The rows of Y fall into 3 groups, and each row is roughly a mix of its group's hidden directions.
Y, 105 rows:
[[-14 -28 -11 -46  19   2  20   1 -18  39]
 [ 10  20 -24  29 -50   4  11 -11  -9 -35]
 [ 14 -16   7  13 -19 -26  36 -10  -1 -53]
 [  6 -16 -12   3  20 -42  34   4  46  -2]
 [-28  26  -8  27 -42   9   1 -26  11  31]
 [-29 -13  20  11   2  24 -11 -17  39 -43]
 [  9 -11 -14  18  20 -36  35  -2  47   1]
 [  4  -4  -4   9  35 -41  28   7  40 -19]
 [ -4  27   4  -3 -44 -45   6 -16  28  11]
 [ -2 -14   2 -30  40 -42 -21 -22  21  -3]
 [-16 -16 -35 -21  15 -36  30   9  18  28]
 [ 49  24  15 -20  13 -31  12  -3 -24 -21]
 [ 57   9 -24  -8   8 -12   4   5 -32  27]
 [  8 -11 -20 -37  13 -10  25   0 -23  50]
 [-22 -22 -21  15  41  23 -23  31  24   2]
 [-30  32 -21  13 -32  -8 -10 -20   6  41]
 [  1  24  21  -4   8  17 -28  38 -24 -41]
 [-40   8 -26   7 -20  38  10   2  16  35]
 [ 17 -28   0   1  44  26   5  19 -41   9]
 [ -3  12   4  35  -6  21 -19  20 -50 -27]
 [  9 -30 -15  -5 -22  -2  29 -30  42  27]
 [-10  21 -14  37 -36  32   8 -37   3   4]
 [ -1  13  10  12  50 -26  -4  14  14 -44]
 [ 11 -23 -13  26   0  -3  15  23   5 -60]
 [-11  25  26  36 -33 -24  -2  -5  28 -27]
 [  6  18  29  16 -33 -49   7  -6  20 -20]
 [ 19 -19  13 -35  49 -20  -7  27   3 -13]
 [-31  11 -19  11  19  26 -25  -8  18  48]
 [  9  -7 -24  41   0  34  12  -9   6 -45]
 [ 12 -28  48 -15  37 -18  26  -3   8  -9]
 [ 24 -18  -8  12  40  37  -8  19 -38  -2]
 [-31  25 -39  18 -13  11 -28   6   8  36]
 [ -4 -18  20 -17  62 -11  -8  20  11  18]
 [  7 -17 -10 -10 -48  24  14 -19   7  43]
 [ 37 -16 -23 -14  36  35 -26  -8 -14  -9]
 [-17  30  -5  20 -55 -10   8 -21 -11  23]
 [-11   7  -2   6  53 -37   0  20  -1 -33]
 [  4  -6 -18  18 -28  11  54   7  32  17]
 [ 35 -26  19  21  -5 -12   3 -27  43 -21]
 [  7  -5  -9  23   5 -45  15  47 -28  -4]
 [ 18  48 -24 -29  -7  -8 -31  -1 -16  24]
 [ -8  -5 -28 -13 -38  28   9  -1  -2  50]
 [-15  23   4  -6  54 -31   6  21  11 -26]
 [-38 -10 -29 -13   5  48  18  11   3  23]
 [ 48   1 -15  12  -3   4  12  31 -42  19]
 [ 18  52 -32  -6 -29   8 -23  -7 -13   8]
 [-10 -36 -23 -22  26 -52   2  -9  -1   7]
 [ -4  22 -26 -21  33  -1 -40  20   5  34]
 [ -5  14 -20  36  -2  30  13  26 -28  39]
 [-26  12  35   1  -8 -54  14  10  -2 -24]
 [-42 -20  -1  14  17  31 -16   7  25  37]
 [-17 -16 -39  -3   4 -25  28 -13   9  46]
 [ -3  32 -21  32 -50   3   9 -27  -9   1]
 [-34  -1 -16  22  -7  58 -17   9  12  -4]
 [ 18  42 -30  -7 -44   4 -18  -2 -24   0]
 [-52 -24   5   0  29  38   1  11 -10   8]
 [-18  11  18   8 -26 -13 -25 -23  44 -33]
 [ -1  -9 -26   0 -46  24   3  10 -18  44]
 [-10  12  17  30 -10   7 -27 -14  33 -48]
 [  8 -16  -4  16 -27   1 -24 -29 -42  36]
 [-15 -11 -37   1  11 -32  37  -4  16  37]
 [-48  -7 -12   0   1  47 -17 -12  28  -2]
 [  1  32  18 -15  -8 -17   7 -41  -8  46]
 [ 44  30  15  -9 -14 -30  20 -12 -19 -27]
 [  4 -27   5  -8  32 -54   7   5   9 -31]
 [-14 -13  18 -23  46  16 -18   0   9  44]
 [-24   7 -21   0  25 -27  40  41  -7  -7]
 [  2 -10 -22   2  -1 -15  49  10  49  11]
 [  0  14   8  13  53 -33  -4 -19  30 -18]
 [ 47   3  24  14   9 -29 -22 -10  -5 -36]
 [  4  12  11  19 -44  51  16  12 -16  -7]
 [-23 -48  16   8  12  33  14  -8  32 -16]
 [-42 -42   5   7  14  27 -11  23  22  16]
 [ 20  15  17   2 -26 -57  20  -1  -7  26]
 [-13 -37  -1  33  23  36   9   6  23 -28]
 [ 29   9   3 -20 -30 -53  16  -2  -4  23]
 [ 11   4  23   7  40 -25 -23   5   8 -48]
 [-20  17   7   5 -39 -11 -13 -22  49 -20]
 [ 24 -27  -1   2 -48   7  -5 -25   4  40]
 [-13 -35 -29 -23  26 -48   0  -6   1  11]
 [ -3  29  21  -4 -14  34 -24  29 -40 -15]
 [-14  -9 -24 -18 -35  23  16 -12  -5  50]
 [  0  -3 -22  22  17  54  -5  31 -27  -7]
 [ 28  14  44  10   2  17 -32 -20  19 -29]
 [-27 -16  13  15  20  42 -18 -10  23 -38]
 [ 62  19 -20   9  -4 -12 -13   9 -27   5]
 [ 27   0  15 -10 -11 -51  27   5 -20  32]
 [ -4  27 -11  28 -57  -6  16 -25  -7  -5]
 [ 42  40  -6 -15   4 -37   6 -15 -23  -9]
 [-47 -20 -13  35  11  21  -4   0  29  22]
 [ 40  23   2  23 -19 -14 -26   6   3 -44]
 [ 23   4  45  -6 -27 -24  34 -16 -17 -15]
 [-20  19 -14 -24  12   5 -35   6   7  54]
 [-41 -22 -12 -30  22  20  15  13 -20  32]
 [-36  -9  -7 -20   0  27 -20 -26  42 -20]
 [ 15   4  18  23  35 -31 -17  15   3 -46]
 [ 52  17 -14 -23 -18 -42  -1  -6  -5   5]
 [ 48  -5 -17 -26  26 -11  -4  13 -40  -4]
 [ -2  35  11   1 -24 -22  11 -36 -17  42]
 [-11  -1 -25  21  25  59 -21   5 -10   4]
 [-19   1 -21  29 -59  -1  14 -14   4 -19]
 [ 44  10 -14 -30 -12 -42   1 -14  -5  24]
 [ 16  18  30  17  18   4 -37  15 -11 -46]
 [ 12  21  15  -3 -40  50 -12  28  -6  -1]
 [ 40  33   4  -2 -19 -34  17  -7 -18 -31]]
Here is one row of each group, with its name. Which group are the others in?
[ -1 -34  15  26 -19  20  31  -6   6 -45]
(7)
[  4  17  17  17  50 -30 -12  -9  16 -33]
(39)
[ 39   8  -8 -29 -24 -45   3 -12  -1  25]
(59)

[ 35   9  23   5   2 -37 -26 -28  15 -31]
(59)
[ 27  10  27  31 -30  40   2  -8  19 -21]
(39)
[ 46  33   5 -20 -10 -29   9 -10 -25 -21]
(7)
[ 17 -24  52 -30  32  -1  17  -8  -5   5]
(7)
[ 36  -7 -17 -14  22  -4   9  14 -44  36]
(59)
[ 36  37  -4  -3 -26 -35  14 -14 -15 -26]
(7)
[ 28  17  37  29 -19  31  -2  -7  20 -29]
(39)
[-32 -28  -7 -27  33  22   8  -5 -13  38]
(59)
[-11  11  37   8 -23 -54  18   4   9 -18]
(59)
[ 26  29  28 -30 -32  -8   9 -28 -22  16]
(7)
[ -7  16 -26  10 -32  37  -3   5 -13  48]
(39)
